Each row is where one point has got to under a steady rotation. How many steps took it there?
The counts run from 0 to 287.
[141  90 159 127 137 127 127  81 102  90  98 115 102 107 158 102 149  91
 128 109 168 105 131 143 135 129 123 139 119 166 142 170 155  84 138 126
 149 159 149  92 164 106  82  88 174 124 182 116 100 138 136 151  98  82
 114 113 146 136  68  75 131 119 137 133 142 136 103  89 117 104 118 122
  77 130 145 146 127 121] -> 259
[150  90 174 143 101 119 130  98 118  88  99 107 101 102 174 125 162 123
  98  81 154 153 124 174 129 131 129 158 133 148 148 160 123 103 109 138
 118 119 122  94 180 104 109 101 173 145 187 118 100 146 138 130  98 121
 133 131 125 121  81  73 118 125 121 129 135 136 107 133 125 108 119 114
  43 150 121 146 146 111] -> 192
[141  89 153 139 104 115 119 107 111  84 107 123 106 112 153 123 165 119
 100  74 151 157 110 177 137 134 126 161 119 160 151 172 113  96 114 136
 120 130 134  76 169 105 126  82 172 158 184 127 108 147 131 118  97 109
 117 130 122 115  76 101 133 133 144 119 142 132 105 136 138 118 130 100
  46 143 127 137 152 100] -> 118
[104 114 135 108 154 165 123 122  88 109  99 140  88 103 138 144 136  92
  86  91 157 102 146 135 106 132 142 164 119 167 126 157 127  66 125 124
 148 143 151 108 152 116  93  72 176 118 152 138  89 172 136 127 103  74
 104 127 140 115  96 120 112 141 142 128 145 126  92 108 108 161 109 123
  71 116 142 168 151 106] -> 70
[146 120 144 133  91 142 100 105 114  92 108 105  75 112 149 163 131 105
 118  99 143 166 104 151 136 152 117 156 119 165 140 152  85 105  92 153
 123 133 123  86 146 110 112  74 153 156 178 138  99 161 137 114 115 131
 125 125 144 132  88  88 130 126 133 116 139 119 117 141 146 130 112 122
  49 182 117 148 185 106] -> 47
[155  97 166 145  94 126 136  83 110  94 104 107  74 116 157 148 137 129
 104 102 156 158 125 172 123 126 114 145 126 161 132 152 121  87 109 161
 129 128 120  85 152 132 114  95 171 134 172 115 114 175 144 119 112 117
 126 136 135 136 109  48 143 128 122 153 116 139 102 127 126  91 123 127
  61 175 135 125 159 113] -> 274
[102 127 102 106 113 139 104  98  96  97  94 134 100 119 129 141 135 101
 108  97 136 139 132 134 133 123 148 162 112 195 127 166 100  79 123 149
 148 159 147  84 150 118  88  82 153 121 159 141  96 169 154 123 112 102
 114 109 164 123 109 119 146 110 162 148 128 129 106 111 133 162 123 114
  66 186 141 156 180  86] -> 212
[154  99 168 126 112 145 134  97  87  94 120 117  86 106 153 132 125 103
  99 133 182 103 122 161 149 138 132 152 121 148 123 162 134  88 104 155
 135 111 124  85 146 101 102  66 177 137 160 116 127 173 124 133 122  93
 127 148 163 141  98  47 142 136 104 153 134 145 118 125 116 107 110 142
  66 127 125 137 142 114] -> 11
[155 101 185 140 146 150 131 108 109 111 113 141  79 108 139 156 134  98
  76 106 169 128 130 149 119 149 109 173 134 142 131 131 138  76 107 139
 154 142 149  96 145 130 112  51 173 126 153 123 104 173 129 112 110  87
 111 157 134 131  86  89 118 142 130 124 135 124 102 129 115 114 103 130
  55 116 123 141 162 115] -> 157
[104 123 117 110 102 145 122 108 107  84  98 114 101 116 144 160 144  89
  93 116 137 137 131 143 127 122 156 157 111 176 118 156 106  93 110 148
 135 156 132  75 138 112  82  91 159 127 181 136  95 145 150 112 108 120
 110  93 161 101 109 107 154 125 127 160 133 117 133 123 124 160 113 118
  71 194 138 149 176  94] -> 135
[151  95 164 130 138 130 128  76 106  95  87 122 101 111 151 104 147  93
 123 107 158 112 136 130 129 127 119 140 129 168 141 158 151  83 133 131
 155 171 157  96 169 116  84  88 171 119 172 121  99 145 135 148  99  88
 112 114 151 141  70  75 124 107 142 131 139 132 102  80 115 109 114 121
  74 135 146 147 140 117] -> 258
[153 110 157 132 130 155 123  85  93  93 103 115  88 131 146 134 129  96
 122 136 163 121 132 137 142 115 127 141 117 169 110 153 142  66 118 156
 148 155 141  88 154 153  75  85 164 111 167 129 103 171 135 142 120  98
  99 105 152 121 101  73 136 110 142 155 123 117 106  65 119 111 103 129
  84 155 162 126 158 122] -> 173
[127 117 133 131 105 143 126 103 119  81  99 111  87 127 140 172 143  95
  98 114 138 157 130 146 120 121 133 152 112 175 118 142 107  90 111 152
 136 170 131  69 140 127  86  85 160 130 184 133  98 150 144 103 102 130
 100  94 141 101 110 107 153 127 138 154 124 109 131 116 134 140 113 120
  71 198 143 138 181 104] -> 133
[121 110 164 119 135 147 123 124 105 103 104 136 102  91 147 141 140  89
  68  96 159 107 137 145 117 149 147 181 135 139 133 151 128  94 102 122
 142 133 144 104 152  88 105  68 171 130 161 126  97 145 134 123 104  90
 129 143 151 122  82 101 105 137 118 130 149 131 107 143 104 156 102 129
  45 110 109 167 155 102] -> 152
[147  81 160 141 116 114 126  99 114  86 100 120  99 108 155 129 168 119
 101  72 149 162 120 170 123 135 120 157 120 163 152 166 118  89 121 134
 125 136 133  82 168 112 119  89 174 150 184 122 106 149 133 124  95 108
 118 130 111 123  72  97 128 127 141 119 135 134 105 134 141 106 129 100
  50 143 132 137 147 109] -> 117
[119 122 145 117 133 154 132 111 112 103  93 134  89 112 144 162 136  98
  71 101 137 135 155 129 103 125 143 170 135 158 120 127 126  75 111 136
 161 156 152 115 157 134  79 100 163  94 158 134  84 160 153 120 110 102
 113 111 151 103 112 107 109 118 134 148 127 113 101 112  98 171 103 125
  67 165 131 170 180  96] -> 65
[169  96 185 139 122 135 132  86 111  98 108 115  93 102 153 134 131  92
  94 131 172 118 119 143 141 146 121 156 137 129 131 141 148  97  97 147
 147 141 137  96 151 103  97  72 161 128 170 110 112 146 133 128 117 103
 131 139 162 144  76  49 125 120 105 142 136 129 121 122 107 106 100 141
  58 136 114 143 156 120] -> 8
[164  93 177 135 136 141 124  91 106 104 112 131  89 112 134 139 124  87
  91 129 172 119 118 138 140 152 113 163 134 145 133 136 152  89 103 141
 157 158 154  88 140 108 106  48 164 137 161 116 115 161 128 119 107  88
 111 145 152 144  73  81 135 132 123 134 135 130 123 117 118 105 105 133
  62 124 124 132 160 118] -> 83
[170 106 188 139 120 146 119  88 110 102 106 117  87 102 157 131 124  89
 102 129 166 120 119 137 145 150 118 158 136 133 131 136 140  99  95 138
 147 141 135  98 153 109  92  69 158 132 164 113 107 149 130 132 119 103
 132 137 165 146  73  54 112 121 108 133 143 123 122 116 111 114  96 139
  53 137 114 150 159 121] -> 7
[132  94 144 128 121 108 119  88 115  87  89 124 127 110 154  98 170 109
 108  81 142 146 129 151 131 124 136 157 124 170 151 171 133  93 125 132
 139 151 147  92 183 108  91 104 165 128 186 127  93 128 145 141  98 108
 120 102 134 115  74 107 121 102 148 132 140 130 103 103 130 133 127  98
  55 160 138 155 149  98] -> 34
[158  99 167 135 105 138 127  90 103  82 117 116 109 124 156 136 132  91
  97 150 165 119 123 152 157 124 136 153 127 147 112 148 144  91  91 157
 145 137 126  74 153 123  88  78 164 126 180 112 111 144 139 127 126 120
 114 110 163 110 100  53 148 111 114 177 125 111 140 102 115 118  92 140
  73 156 137 126 162 113] -> 92
[ 95 119 128 109 129 153 137 113 110  95  82 113  80  94 149 158 138  83
  92  99 150 107 151 139  90 133 145 153 113 164 131 154 124  84 129 124
 142 163 147  95 140  97  76  95 180 111 169 128  88 156 144 116  92  92
 112 106 146 113 103 114 134 141 125 145 137 132 105 121 104 151 119 134
  74 156 136 168 144 102] -> 143
[125 113 138 124  96 133 127  95 114  88 103 116  86 111 142 165 138  98
  86 116 147 153 117 156 128 142 142 165 122 162 130 146 106 107  97 157
 140 151 130  74 136  97 109  76 158 137 174 123 114 154 143 104 106 128
 127 129 160 130 100  89 158 134 116 155 126 138 126 157 128 131 126 127
  52 188 112 139 172  97] -> 51
[125 107 167 122 136 148 132 124 110  99 101 128  95  92 151 145 143  86
  65  92 159 117 140 146 112 146 143 176 134 137 136 144 136  98 102 120
 146 143 148 102 156  86  96  74 175 126 171 123  93 138 133 114  96  94
 128 130 147 114  81 104 104 136 117 128 150 126 114 140  99 153 104 128
  46 125 115 171 155 106] -> 151
[153  95 164 136  92 117 124  83 107  82 107 105 100 102 168 119 144 105
 111 113 161 131 113 163 149 138 136 151 128 144 145 173 129 113 100 143
 128 128 127  87 168  88 102  90 163 147 183 111 112 139 133 131 108 114
 143 132 154 146  75  57 132 115 112 141 138 141 118 130 121 106 119 126
  51 152 115 149 148 107] -> 268
[154 107 179 130 147 154 125 109 103 113 112 143  74 103 138 157 124 101
  80 103 164 129 127 140 121 156 113 174 136 145 132 134 136  77 106 142
 153 136 150 105 143 125 114  54 166 125 149 129 107 178 128 120 114  83
 118 158 141 137  87  85 104 142 130 120 137 127  96 131 119 125 100 134
  52 114 118 151 166 116] -> 156
[146  99 150 130  92 123 119  86  95  88 109 111  90 101 160 121 135 118
 120 105 163 134 113 159 155 141 137 153 123 161 138 178 107 106 103 159
 125 107 122  92 163 101 108  85 166 149 165 122 123 168 135 137 122 108
 145 147 158 157  87  53 136 121 117 141 139 148 106 129 127 113 121 128
  54 161 117 148 147 104] -> 270
[152 101 167 130 141 154 129 108 103  97 104 131 112 132 146 130 141  96
  90 122 158 122 147 143 134 108 133 158 127 163 107 143 150  66 120 139
 152 153 145  90 171 159  78  86 165 109 173 131  90 153 133 141 114 101
  93 100 138  93 100  93 124 111 146 150 128 102 111  73 113 127  88 121
  81 138 163 131 164 120] -> 249
[143 114 141 119 103 145 122  90  82  85 118 115 102 117 151 126 125 110
 105 143 171 108 129 146 164 112 154 152 115 163 105 168 131  82 102 162
 139 120 127  89 155 124  79  87 163 118 163 121 115 169 142 143 136 104
 133 118 176 125 112  53 145 109 118 182 125 128 117  93 111 129 100 138
  76 157 137 144 160 108] -> 95
[100 118 109 108 114 130 123 103  90  90 100 138  94 117 138 141 147 128
 102  84 137 142 139 155 115 113 150 158 114 195 126 170 102  72 133 151
 142 135 140  94 161 134  98 101 174 114 156 147 100 179 151 126 111  98
 112 117 143 115 115 105 139 115 154 148 120 140  83 112 128 151 128 109
  67 177 149 154 162  86] -> 287
[132 111 162 117 141 156 117 116  94 109 112 142  85  94 145 145 123 101
  76 100 167 114 129 141 126 155 138 175 130 145 133 148 125  88 100 135
 145 121 151 113 154 103 108  57 164 130 146 132  98 173 133 130 119  83
 128 159 153 137  84  95 100 137 126 118 147 131  95 135 114 147 102 128
  46 114 110 167 167 107] -> 154
